One turn moves each row of this set onto another row. After a few examples, where does it send each row asked below?
j822: [-39 -14  17  -8   3   5   3   8 -15 -13  12  18  15]
j444: [  0  -7  -1 -13   6   4   1  12   0 -31  18  21   3]
j763: [-18 -12  10   3  10   8  -2 -11   2 -10   4  16   4]
j784: [ -5 -12  20   1   9   8  12   3   0 -25  -3  23  18]
j576: [ -6  -6   3 -12   0   4  -2  11  -2 -40  14  16  10]
j130: [-23 -15  24  -9   4 -25  16   2 -16 -15  16  18   7]
j903: [-20   0  16  -7  18   7  -1   6 -23  -5   8  30  10]
j634: [-32 -12  30 -14   6 -12   3   4 -14 -22  15  25  19]
j663: [-18  -8  19   6   1  -8   4  -9  -7 -24  -5  17  19]
j206: [-39 -14  21 -13   2  -5   3   6 -14 -17  14  21  17]
j790: [-13   3   5   5  -3 -14  12  -4 -13  -7   7  23  22]
j759: [-13   7   4  -9   0  -1  23   1 -22 -23  11  13   2]
j355: [-20  -6  14   3   0  -1   3 -14  -5 -19  -2  10  18]
j833: [-14   6  23 -17  19 -10   9  -4  -4 -32  23  23  12]
j141: [ -5  -1   3 -11  -6  -5   7  13  -3 -36  17  14  13]
j145: [-20  -8  24 -12   7 -25  12   4 -18 -13  20  26  16]
j792: [ -7  -3  22  -4  16 -16  15   1 -21  -8   7  24   1]
j21: [-21  -5  22 -12  16 -10   6   0   0 -30  32  17   3]
j5: [  1  -1  -2 -13   0  -5   9  14  -1 -28  21  19   6]
j287: [-26  -3  20 -11  18   3  -6   7 -19 -10  11  33  11]
j535: [-26  -4  10 -14  14  -6   4   3  -8 -23  40  19  11]
j275: [-13   1   5   5  -4 -11  11 -10 -11  -7   8  12  18]
j524: [-15  -7  20 -11  19 -14   4   6 -18  -6  23  34   7]
j944: [ -7  -9   7   2   2   2  14   5 -16 -22   5  19  32]
j854: [-23  -5   8  -6   6  15  10   4 -10 -26  12  13 -10]
j529: [-10  -3  22  -7  19 -17   7   3 -21  -8  13  31   1]
j991: [ -1  -4   3 -11  11   2   2   7  -1 -38  14  22  18]
j921: [ -8  -2  -2  -6   2  -2   2  13  -3 -36  23  17  22]
j447: [ -7 -17  16  11   9   4  10  13   4 -14  14  21   4]
j566: [-26 -17  24  -5   1 -18  19   2 -14 -15  10  12   6]
j56: [  1  -7   5 -10  11  -3   8  10   9 -33  18  22   7]
j974: [-15   2  -2  -6   7   9  15   5 -18 -16  18  16  -7]
j282: [-16 -10  -1   5   8  -2   6   0  -5   4  16  27   7]
j558: [ -9 -14   2  12   1  -1  13  14 -12 -10  22  17  18]
j604: [-27 -12  26 -13  18  -2  -6   6 -13 -15  17  32  10]
j106: [-21 -22  12   5  11   4  -2  -6   1 -14   4  22   4]
j243: [ -6  -5   1  -5   2  -7   8  16   7 -30  27  17  11]
j179: [-20   0  14  -8  -1   5  18  -1 -13 -33   4   9  -1]
j298: [-12  -4   1   6   6  -2   6  -6  -4   3  14  18   4]
j72: [-18   7  11 -19  17  -5   6  -1 -13 -25  30  24  21]

j634 turns into j145
j275 turns into j298
j287 turns into j206
Where do these go?
j991 turns into j921
j903 turns into j822
j784 turns into j944
j141 turns into j5
j72 turns into j535
j854 turns into j179
j663 turns into j790

One turn moves each row of this set onto another row. After a few examples, where does it send each row asked below?
j333: [-1 -3 13 -1  9 13 -2  3 -8 -6 -5  4 -5 -3  9 16]
j262: [-1 19  0  0  8  9 15 19 -6 13  5 -9 -2  0 -2  4]
j189: [ -9   2  -3 -14  10  -5 -17   2   1  12  -1  18  -6   2  -6   6]
j770: [  6  -9  -2  -8  -1   6 -14 -17  -5  -4  -7   8  -4  -1   4   7]
j868: [  1   7 -12  -6  -2  -2   0   9   2   9  12   6  -6  10 -11 -18]
j225: [ 12   0  -3   3  -7  13  10   1  -7  -7   8  -6  -3   6   2 -12]
j66: [-3  9 16  3  4  2 14 12  2 -3  5  1  2 -3 13 12]
j381: [  3   7 -16 -15   1  -4 -13 -14  -2  18  -6   4   0  -2  -7   7]
j783: [ 10   4  -8  -3 -15  -7   8 -10   7  -1   9   0   4   3   4 -12]
j165: [  1  -7   8  -6   6   9 -11  -9  -7  -5  -8   7  -5  -3   7  16]
j782: [ -4   1 -11 -15   3  -7 -16  -3   3  12   3  16  -5   5 -10  -4]
j281: [-8 11  3 -2 10  3  6 25 -2  8 10  6 -7  6 -5 -4]
j357: [ -4   9  -6 -15   9  -1 -12  -7  -3  18  -9   6  -2  -5  -3  19]
j891: [  5  -8   9  -1   5  -4  23   1   0  17  -4  -8  14   3 -15   5]
j462: [-7 12  3 -9 15  3 -4  5 -5 16 -7  3 -2 -6  0 23]
j242: [ 2 10  9  5 -4  2 20 12  3 -4 11 -4  3  1 10 -1]
j88: [  5  18 -10  -1  -1   7  15  12  -5  14   8 -11  -1   3  -7  -7]
j664: [  6 -12   3  -5   2  -8  14 -11   2  19  -6  -4  14   3 -17   4]
j421: [  2  -9  12  -1   8  -4  20   1   0  17  -6  -7  13   2 -14   9]
j531: [-12   5   5 -10  15  -1 -11  12   0  11   0  16  -7   2  -4  10]
j55: [  1 -10  12  -3   9  -6  16  -2   0  18  -8  -4  14   0 -13  13]
j327: [  4 -13   6  -6   5  -9  12 -11   2  18  -9  -3  14   1 -15   8]
j460: [  8   0  -8  -8 -13 -10  -3 -19   7   0   4   6   4   0   5  -3]
j683: [ -2  10  -5  -3   3   2   7  20   0   9  13   4  -6   9  -8 -14]
j670: [  7 -11   3  -3   1  -7  18  -7   1  18  -4  -7  14   4 -17   1]
j590: [  7  -9   6  -1   2  -5  22  -3   1  18  -3  -9  14   4 -16   1]
j426: [  2 -12   9  -5   8  -7  13  -7   1  18  -9  -2  14   1 -14  12]
j979: [  8  10 -21 -12  -5  -2  -4 -11  -1  17   1  -1   0   1 -10  -6]
j507: [-5 17  5 -4 14  8  7 16 -6 15 -2 -3 -2 -4  0 17]
j335: [-6  5 16 -3  6 -2  3  3  3 -2 -1  7  2 -6 14 21]
j665: [ 2  1 13  4  6 16  8 11 -9 -8  1 -2 -5  0  8  8]
j399: [  0   4 -15 -11  -2  -5  -9   0   2  11   8  11  -5   8 -11 -14]
j371: [-11   9   7  -6  15   3  -2  22  -2   9   5  11  -8   3  -3   6]
j587: [ 11  -8  -9  -6  -8   6  -8 -18  -5  -5  -1   3  -3   2   1  -5]
j667: [ 7  2  6  6  0 16 13 10 -9 -8  6 -6 -4  3  6 -4]
j889: [ 14  -4  -9  -2 -10   9   1 -10  -5  -6   4  -2  -3   5   0 -13]
j584: [  2  -2  -1 -11  -5 -10  -9 -19   7   0  -2  10   4  -4   8   9]
j712: [  8   8  -1   3 -12  -2  18   2   5  -3  13  -4   4   4   7 -10]
j821: [-4  0  9 -8  2 -7 -6 -9  5  0 -4 11  2 -6 12 19]
j390: [  9  14 -19  -6  -6   2   8  -1  -3  16   7  -7   0   4 -10 -11]

j390 turns into j88
j165 turns into j770
Where do these go?
j670 turns into j590
j281 turns into j371
j242 turns into j66

One turn moves each row of this set onto another row. After a few examples, where does it send each row asked below?
j120: [  2  -8  -3  -4   0  17 -10  -3  -3  15 -15  -1   4  -9]
j697: [  1   7 -12 -14  11 -17  -6  -2   7 -10  -2 -11  -6  10]
j867: [  8 -13   9   6  -4  16 -13   6   1   4 -14   0   1  -6]
j394: [  5   8  -2 -11   9 -19  -3   4   4 -15   2  -9  -5  11]
j655: [  7 -10  10   7  -3  19 -10   3   2   3 -13   0   0 -10]
j730: [ -1 -13   5   3   2   1 -24   5  -8  12 -12  -1   3  -4]
j397: [  2  -1  -6  -8   5 -17   8   7   4  -8   6   0  -9  19]
j222: [  1   2  -2  -5   5 -13   5  10   3 -14   9  -1  -9  18]
j478: [  0 -10  -2  -1  -1  20  -6  -1  -5  15 -13   2   2  -7]
j640: [ -2   9  -3  -9   9 -11  14  -1   4 -12   6   0 -11   6]
j575: [ -4  -5 -12  -5   5  -9   3   8   4  -9   8   0  -9  21]
j600: [  2 -12  -3  -2  -2  17 -10   1  -4  17 -14   1   4  -4]
j451: [  4   8  -6 -14  10 -21   2  -2   5 -10   0  -8  -6   9]
j997: [  9  -9   9   4  -2  15 -14   3   2   3 -16  -3   1 -11]
j197: [ -1  12   1  -7   9 -10   9   1   3 -19   7  -3 -10   5]
j778: [ -8 -12   8  10   1  13  -9   5 -10   8  -3   8  -3  -5]
j99: [ -8  11  -8  -7  11  -4  11  -4   5 -14   6  -2 -12   3]
j897: [ -6  -1   9   3   7   9 -15  -5  -8   7 -11   0   0 -19]

j478 turns into j600
j222 turns into j394
j451 turns into j640
Where do these go?
j778 turns into j730
j697 turns into j99
j867 turns into j997

